Each row is where one point has got to under a steady rotation. How many ticks took it there?
The counts run from 0 to 348.
[ 76  99  76 171 137 101 148 107 100 112 123 149 128 115 128  87 114 174
 141 169 125 121 116 137 146 214 104 115  94 126 117 139 159 105 133 111
 115 143 129 127 130 126 134 121 129 175 139  90 179 140 116 168 117]  202
[123 145  77 114 119 105 160  99 191 131 135 110 123  85 115 136 104 160
  96 127 111 149 170 108 125 189  63 151 133  98 154 152 129 132 142 106
 173 116 160 160 128 128 118 118 111 133 130 116 129 110 140  89 134]  200
[208 165 160  97 148 111 156 126 160 173 111 121 121 154 125 163 154  92
 116  95 131 117 138 112 127  47 164 148 145 137 120 100 117 135  96 118
 118  95 136 141 113 113 132 126 146 115 125 143  63 123 114 132  98]  52
[120  54 138 157  95 140 143 103  94 110 104 121 153 124 191 137 144  77
  99 123 142 125 144  80 150  96 170 132 161 163 133 105 102 111 164 150
 123 122 116 114 121 131 147 134 113 166 103 157 135 125 134 186 101]  310
[ 89  94 187 103 120 187  69 154 112 126 192 138 147 122 144 179 118 126
 108 141 146 147 112 114 117 120 121 108 103 137 107 125  95 149 149 127
 146 144  81 113 151 161 120 128 122  77 125 139 150 151 173 112 126]  123
[142 142 149 137 103  89 137 140 120 108  89  68 140 163 174 132 160 118
 108 105 115 120 172 157 156 135  85 140 134 114 123  88  88 118  94 161
  88  78 124 129 120 118 167 139 118  94  84 123  82 130 132 104 125]  312
[155 105  94 147 115 101 140 112 153 140  85 125 114 142 160 101 156  88
 125  95  86  91 193 127 146  81 160 168 122 139 120  98 133  97 138 165
 107  78 136 149  99 118 171 146 127 143 135 150  94 109  88 166 148]  177
[125  78 151 137 121 142  99 139 117 101 153 165 143  99 193 137 141 108
 111 142  87 177 132 118 146 118  93 154 111 165 122 133  95 120 155 155
 145 108 118  82 102 157 133 119 137 109  89 170 172  84 135 112 191]  175
[ 91  57 161 178  95 127 104 125  72  90  99 150 157 146 179 112 136 109
 130 137 117 125 155 125 171 152 142 138 116 138 102 114 121 114 127 169
  86 109  89  93 131 136 162 131 111 130 110 107 172 146 126 154 134]  85
[117 131 120 107 162 146 110 127 155 139 194 215 119  95 147 118 100 157
 128 142  78 168 141  89 116 136  83 156 113 114 138 172 155 135 139 107
 175 163 130 131 121 113 123 123 149 126 145 156 168 100 111 101 155]  205
[171 174  97  61 127 139 151 121 167 183 195 131  90 109 120 118 131 137
 122 124 116 130 175 123 127  92 106 145 108 120 129 127 162 112 132  82
 176 158 155 180 124 124 124 118 121 115 133 154  82 125 102 117 102]  74
[127 106 169 156 160 151  83 138 170 104 135 168 143 115 152 188 128 133
 119 151 111 168 137  85 138 167 107 128 122  94 158 156  82 193 113 154
 155 104 117 109 136 124 129 111 118 114 147 102 156 128 165  82 163]  153
[137 164 163  59 140 148 149 147 141 151 169 121 136 166 138 158 138 111
 101  87 125 125 174 107 125 100 105 141 169  89 144 140 148 150 132 118
 160 126 103 158 141 158 140 177 137  82 107 150  69 135 132  90  91]  347
[ 65  95 102 136 116 143  68 140 136 110 156 163 151 102 120 145  93 169
 121 170 128 150 115 136 119 179 100 115  92 106 121 163 126 147 135 128
 139 138 133 137 130 144 103 105 124 121 132 108 194 127 160 121 162]  292
[156 145 151 152 148 112  98 133 161 141 133 112 120 123 152 182 144 139
 143 139  97 130 154 142 164 154  93 109  95  77 134 110  83 162  78 146
 110  87 131 112 149  97 161  95 119  93 148  86 103 144 152  75 139]  152
[149 106 103 120  83 165  96 120 132 148 123 105 109 143 121 161 141 111
 123 109 145 106 175 132 117  83 201 116  92 108 115  94 144 117 146 137
 122 107 145 162 144 139 138 128  88 102 161 130  85 150 157 147  96]  125
[ 95 157 136  92 135 139 141 137 149 128 149 136 139 160 141 141 113 142
 111 113 132 122 170  98 131 151  89 125 178  62 152 158 149 157 110 116
 147 152  90 185 151 157 145 184 128 101 120 140  96 153 135  76 103]  252
[175  94 156 153 171 128 138 115 106 161  96 161 105 127 136 146 167 113
 157 140 112 129 108 110 143  58 192 118  85 178 109 121 105 101 117 135
 119 135 126  92 138  94 119  80 133 154 152 117 147 111 128 177 116]  146
[144  90 117 162  96  94 162 122  93 127  63  95 138 156 159 125 167  73
 120 119 133  95 188 134 151 105 152 130 150 131 100 104 111 109 121 153
  93  90 123 135 124 121 167 140  90 141 103 136  96 128 111 164  98]  311
[144  97 184 156 174 124 149 141 100 120 151 141 124  90 163 168 123 148
 137 161 123 162  87 107 139 163  65 121 105 156 133 149  81 129 125 126
 148 140 117  85 131 106 121  77 143 156 125 130 172 115 137 132 142]  240
[125 108  85 163 130 124 131 103 167 159  61 154 135 149 108 147 143 120
 144 141 131  88 171 104 146 127 197 121 131  83 134 124 140 157 128 155
 133 113 138 167 133  97 141 125  97 164 180  82 127 156 153 160 107]  155
[140 118  95 130 163  87 140 108 149 143  79 167 107 162 139  83 159  85
 141 112  82 119 147 131 157  84 171 168 133 160 112 120 148 106 118 140
 113 105 143 132  91 108 133 135 138 147 144 139 138  91  90 174 135]  272
[102 105 176 126 177 134 110 127 140 123  92 180 160 174 115 148 123  77
 119 115 134 146  99  87 121  92 179 149 197 143 154 158 123 163 133 140
 134 154  91 113 111 146 117 142 174 150 111 154 166 120 136 147 121]  184
[121 105 142 153 147 139 119 124 110 155 146 212  94 174 131 122 148 125
 172 129 100 119 152 121 160  87 173 128  99 113  94 123 169  99 113 138
 111 148  93 126 144 100 138 123 154 141 189  87 142 163 103 161  95]  116
[ 84  80 119 157 140 135 173 102  99  98 134 182 150 122 180 114 116 135
 104 136 129 120 144  77 135 159  96 153 174 112 120 155 157 127 152 129
 154 143 100 131 140 142 173 163 128 183 145 125 169 137 116 148 111]  340
[123  59 110 152 116 116 109 108 117 121 108 166 132 116 165 124 142  84
 120 140 100 139 161  90 153  96 169 153 116 166  98 118 119 101 166 148
 128 104 116 113 110 147 145 125 131 156 136 145 175  93 116 169 152]  176
[142 153 145 126 121 146 130 135  93 143 149  98 119 158 135 135 135 145
 132 123 156  95 175 151 143 121 121  91 112 102  92  98 152 109  95 122
 102 131  94 146 161 130 156 144 114 105 151 101  70 179 119 128  57]  121
[121 157 134 130 151  99 140 144 107 141 154 149 122 165 156 102 152 137
 148 114  94 103 187 154 167 137  97 130 104  78  98 119 149  94  77 132
  92 126 113 148 141 123 166 166 122 106 144 112  85 158 100 115 102]  342
[163 151  98  86  86 140 134 121 152 178 176 110  90 116 130 124 141 123
 110 110 121 130 186 140 124  87 134 121  66 144 108 107 151  79 144  86
 143 100 176 168 132 138 106 104 112  91 121 168  83 102 115 113 122]  169
[ 98 102 126 126 149 116 157 129  88 124 124 109 153 105 101 133 111 168
 128 165 177 132  51 142 130 145 119 112 120 163  96 141 112 137 127  94
 136 175 140 109 141 112 104  93 139 161 113 109 174 136 160 147 102]  327
[ 95 120 174 100 142 186  89 132 125 138 174 191 136 130 114 155 106 136
 143 146 157 152  92 106 108 115 135 106 111 127 104 166 133 157 147 114
 160 170  93 124 153 145 116 118 128 119 151 116 172 153 162 109 114]  28
